Rotation paths and how fast each direction turns (degrees each step):
Each turn is a multiple of 5 degrees from 10 to 175, or 0.
Each row of a path follows its step; steps can be skipped.

step 0: [-11  -3   4  10  14   6  -3   6   6   4  16  -3   9   2  13  -3  -4 -11
 -12  -2  -2 -18 -16 -17   5   7  -5  -6  15  -1   8]
step 1: [  0  -7   2   1 -13  -3   5 -20  11   0 -12 -16  -2   3  24   0   1  -2
   1  -9   6  -7  -1 -20  -2   8  -4  10   3 -10  -4]
step 2: [  8 -16 -11  -2  -6  10  23   7   1   0   9  -2   4   3  14   1  -8  -2
  19  -5  -6  -3   9  -2  12   3  17   1   8  -9   4]
step 3: [  5   1 -14 -17   5  -6   3  15  13   5   6  -9   5   6  18   4  -2  -6
  -1   5   2   7 -12   3 -11  -6  -3  14  10   5  18]
step 5: [  0  19  -3   8   4  -7   8   4   8   1  14   1  16  -4   8  10  -2  -1
   3 -16   0  -2  -3  -8  19   4  13   5  -6  18  -5]
step 6: [  4   2  -7  -8  -1  -5   9   1  -5  11  -9   0 -11  -7  16  20  11 -12
  -8   0  17  10   4  -2   3  -1   8  15 -17   2  -4]
step 7: [  3   6  -8  -7   6   2  13   0  -8  13   5   0  19 -13  -2   9  12  -6
   5  14   6  -7   3  13  -3  -9  16 -17   0 -12  -6]
step 9: [  2  -4   8 -11  -3  10   4  -6   5  -5 -21  13  -6  -9  -2   1  10  -8
   0  -9   0   6   5  -6   2  -8  10 -23 -16  15   3]
step 10: [  1  -4 -17  11  12  10  -9  -4   5   8   8   5   7   2 -12   6  -8 -13
  -6  -9  20   3  -5   7   8   1   4 -19  -8   5   5]
step 11: [  8 -10  -8  13   1 -13  -4  -4  -3  13 -21   3  -5  -1  -4 -11   2 -12
 -18  13  18  -8  -6 -12  -5  -4   2   0  -1  -3   3]
step 13: [  3 -11  -5  12  10  10  -8  -7  10  -7   1   3  -9  -7 -10  -2 -12  -8
   5  12  -5  18  -1  -2  -1   4  13  14   9  14  19]
[ 0  0  6 -1 -6  0  3 -3  2 -2  0  2  0  1 -1 -6 -1  1  3 -8 -1  4  2 -3
  3  0  8  5 -1  4 -3] => 100
[ 7 -5 -8  1  3  0  2  0  5 -4 -3 -3  1  4 -1 -3 -1  1 -1 -1 -2 -4  3  0
  1  0 -2  7  5  4  1] => 35
[-4 -2 -1 -2 -1 -1  0 -5  1 -5  0 -7 -2 -4  3 -2  2 -2  0  6 -4  0  2  5
  1  4  9  1  1 -5  1] => 65
[ 1 -3  1 -1  0 -2 -1  2  0 -2  4 -1 -4  1 -6 -2  3 11 -4 -2 -4  1 -3  3
 -1  4 -3  1 -4 -3 -4] => 0
[ 2 -2  2 -1  3  6  3 -9  1  1 -1 -4  5 -2 -1  0  0  3  7  0  2  3  2  3
  1 -3 -6 -2 -3 -2 -4] => 135
[ 0 -1 -1  4 -5  0  4  1  1 -3  2 -4 -3  6 -6  6  4 -7  3 -1 -4 -1  0  0
 -4 -3  0 -5  0 -1 -5] => 140
[-6 -5 -1  5  0 -3 -3  2  2  6  4 -2  4  1  0 -4  3 -4  2  1 -4  4 -2  0
  2  0 -3  4 -5  4  2] => 140
